In the data rows, zero lies at 4.5, halfway between 4 and 5.
Every row has a hidden score from 0 to 15. What is each row's score? 7 is about the middle.
[7 6 2 6 7 6 6 5] ~ 0
[6 6 3 7 6 7 7 6] ~ 2
[5 2 7 2 3 2 3 2] ~ 9
[7 7 1 6 7 7 5 6] ~ 0
[5 2 7 2 4 2 2 3] ~ 15
[5 2 7 2 4 3 3 2] ~ 9
[5 3 7 3 2 3 3 2] ~ 9
[6 7 1 6 6 6 5 6] ~ 0
[4 5 5 4 4 4 4 5] ~ 12
[3 3 6 4 3 3 4 3] ~ 7
[5 3 6 2 4 3 3 3] ~ 9
[4 6 3 6 5 7 6 6] ~ 4
[3 3 6 4 3 3 4 4] ~ 11
[6 6 3 7 5 6 6 5] ~ 0
[3 6 5 6 3 5 5 6] ~ 13
[3 5 4 5 4 5 6 6] ~ 7
[4 6 3 6 5 6 6 6] ~ 4
[5 7 2 6 6 7 6 6] ~ 1
[3 2 6 2 4 2 2 3] ~ 12
[2 4 6 5 3 4 5 5] ~ 13
[6 6 2 7 6 6 6 6] ~ 1
[5 7 3 6 5 6 5 6] ~ 6
[4 4 6 3 4 4 3 4] ~ 13
[5 5 3 6 7 6 7 5] ~ 0
[4 7 3 6 5 6 5 6] ~ 6
[4 7 3 6 5 6 5 6] ~ 6
[5 6 2 7 6 6 5 6] ~ 3
[4 6 3 7 4 6 6 6] ~ 4
[6 8 2 8 6 6 5 6] ~ 3
[4 6 3 6 5 6 6 6] ~ 4
[2 3 6 4 4 4 5 4] ~ 9
[5 2 7 2 4 2 2 2] ~ 11
[5 5 3 6 6 6 7 5] ~ 0
[5 1 7 2 3 2 3 2] ~ 9
[6 1 6 1 5 2 3 1] ~ 1
[6 2 7 2 3 2 3 2] ~ 9
[4 7 3 7 4 6 6 6] ~ 4
[5 2 7 2 3 2 3 2] ~ 9
[6 7 2 7 5 7 6 6] ~ 1
[3 4 5 4 5 5 5 5] ~ 9
[4 6 3 5 5 7 7 6] ~ 2
[5 3 7 3 3 3 3 2] ~ 9
[6 6 2 7 6 7 6 5] ~ 0
[3 5 4 4 5 6 6 5] ~ 3
[7 6 2 6 7 7 6 6] ~ 1
[5 2 7 2 2 2 4 2] ~ 6
[4 6 3 5 5 6 5 6] ~ 6
[4 7 3 7 5 6 6 7] ~ 8
[4 3 6 2 4 3 3 3] ~ 9
[5 6 2 7 6 7 6 6] ~ 1
[6 7 2 6 6 7 6 6] ~ 1
[4 4 5 4 4 4 4 4] ~ 8
[6 6 2 6 7 7 6 6] ~ 1
[3 3 6 4 4 3 3 3] ~ 9
[3 5 5 5 4 5 5 5] ~ 9
[4 7 3 7 5 6 6 6] ~ 4
[6 7 2 6 6 7 6 6] ~ 1
[3 4 5 4 5 4 5 5] ~ 9
[6 2 6 2 4 2 3 1] ~ 1
[6 6 2 6 5 7 6 6] ~ 1
[3 3 6 3 4 3 4 4] ~ 11
[4 2 7 3 2 3 3 3] ~ 13
[6 6 2 6 5 7 6 6] ~ 1
[2 4 6 4 4 3 4 4] ~ 11
[3 5 5 5 4 5 5 5] ~ 9
[3 2 6 2 5 2 3 4] ~ 13
[6 6 2 7 6 6 6 5] ~ 0
[3 2 6 3 3 3 4 4] ~ 11
[5 2 7 2 4 2 2 2] ~ 11
[5 2 7 2 3 3 3 2] ~ 9
[4 7 3 5 5 5 4 6] ~ 9
[4 6 4 5 4 6 6 6] ~ 7
[4 6 3 5 5 6 6 6] ~ 4
[6 2 7 2 4 2 2 2] ~ 11
[4 1 7 2 3 3 4 2] ~ 6
[3 5 4 5 4 5 6 5] ~ 3
[3 3 6 3 4 3 4 4] ~ 11
[4 6 4 6 4 7 6 6] ~ 7
[4 4 5 4 5 4 3 4] ~ 10
[4 3 6 3 4 3 3 4] ~ 13
[6 7 2 7 6 7 5 6] ~ 3
[6 7 2 6 6 7 6 6] ~ 1
[3 4 5 4 4 4 5 5] ~ 9
